grid =
 0.4   0.6  -0.3  -0.2   0.0   0.5   0.0  -0.4  -0.6   0.1  -0.6  -0.5   0.0   1.2   0.5
 0.2   0.7  -0.4  -0.1   0.1   0.4   0.2  -0.2  -0.8   0.3  -0.7  -0.7  -0.2   1.2   0.2
-0.5  -1.9  -1.0   0.5  -0.3   0.1  -0.6  -0.1   1.5   0.3  -0.4   0.7  -1.0  -0.2  -0.9
 0.3  -0.3   0.4  -0.9   0.3   0.5  -0.7  -0.9   0.4   0.5   0.5   0.1  -0.3   0.2  -0.2
-0.1   0.9  -0.3   0.3   0.5   0.5   0.3   0.3  -0.8   0.3  -0.4  -0.9  -0.9   0.8  -0.5
-0.3   0.6   0.0  -0.1  -0.1  -0.4   0.6  -0.1  -1.1   0.6  -0.8  -1.2  -0.5   0.7   0.4
-0.7   0.5   0.3  -0.3  -0.1  -0.9   0.7   0.0  -1.3   1.0  -0.7  -1.6  -1.0   0.2   0.5
 0.2   0.3   0.5   0.2   0.2  -1.1  -0.3   1.0   1.1   0.4   0.4   1.8   1.4  -0.5   0.9
 0.2   0.4  -0.2  -0.2  -0.4   0.0   0.1  -0.5  -1.0  -0.1  -0.9  -0.7   0.5   0.9   0.9
-0.3   0.5  -0.5   1.0  -1.4  -1.1  -0.4   0.2  -1.8  -0.5   1.0  -1.0  -1.2   0.4  -2.1
grid[0][-15]: 0.4
grid[-4]: [-0.7, 0.5, 0.3, -0.3, -0.1, -0.9, 0.7, 0.0, -1.3, 1.0, -0.7, -1.6, -1.0, 0.2, 0.5]
grid[4][-1]: -0.5
grid[3][-5]: 0.5
grid[1][13]: 1.2
grid[:, -10]: [0.5, 0.4, 0.1, 0.5, 0.5, -0.4, -0.9, -1.1, 0.0, -1.1]
grid[-4][4]: -0.1
grid[9][-2]: 0.4
grid[-9][-10]: 0.4
grid[9][2]: -0.5
grid[-6][8]: -0.8
grid[:, 1]: [0.6, 0.7, -1.9, -0.3, 0.9, 0.6, 0.5, 0.3, 0.4, 0.5]
grid[-2][7]: -0.5
grid[-7][-11]: 0.3
grid[2][-14]: -1.9
grid[-8]: [-0.5, -1.9, -1.0, 0.5, -0.3, 0.1, -0.6, -0.1, 1.5, 0.3, -0.4, 0.7, -1.0, -0.2, -0.9]
grid[:, 11]: [-0.5, -0.7, 0.7, 0.1, -0.9, -1.2, -1.6, 1.8, -0.7, -1.0]
grid[3][-9]: -0.7
grid[3]: [0.3, -0.3, 0.4, -0.9, 0.3, 0.5, -0.7, -0.9, 0.4, 0.5, 0.5, 0.1, -0.3, 0.2, -0.2]
grid[1][-4]: -0.7
grid[-5]: [-0.3, 0.6, 0.0, -0.1, -0.1, -0.4, 0.6, -0.1, -1.1, 0.6, -0.8, -1.2, -0.5, 0.7, 0.4]
grid[-2][2]: -0.2
grid[-5][-11]: -0.1
grid[:, 12]: [0.0, -0.2, -1.0, -0.3, -0.9, -0.5, -1.0, 1.4, 0.5, -1.2]
grid[-2][-1]: 0.9
grid[7][-11]: 0.2
grid[:, -1]: [0.5, 0.2, -0.9, -0.2, -0.5, 0.4, 0.5, 0.9, 0.9, -2.1]
grid[4][-3]: -0.9
grid[9]: [-0.3, 0.5, -0.5, 1.0, -1.4, -1.1, -0.4, 0.2, -1.8, -0.5, 1.0, -1.0, -1.2, 0.4, -2.1]
grid[-10][-12]: -0.2
grid[4][7]: 0.3
grid[1][6]: 0.2
grid[7]: [0.2, 0.3, 0.5, 0.2, 0.2, -1.1, -0.3, 1.0, 1.1, 0.4, 0.4, 1.8, 1.4, -0.5, 0.9]
grid[9][11]: -1.0
grid[:, 6]: [0.0, 0.2, -0.6, -0.7, 0.3, 0.6, 0.7, -0.3, 0.1, -0.4]
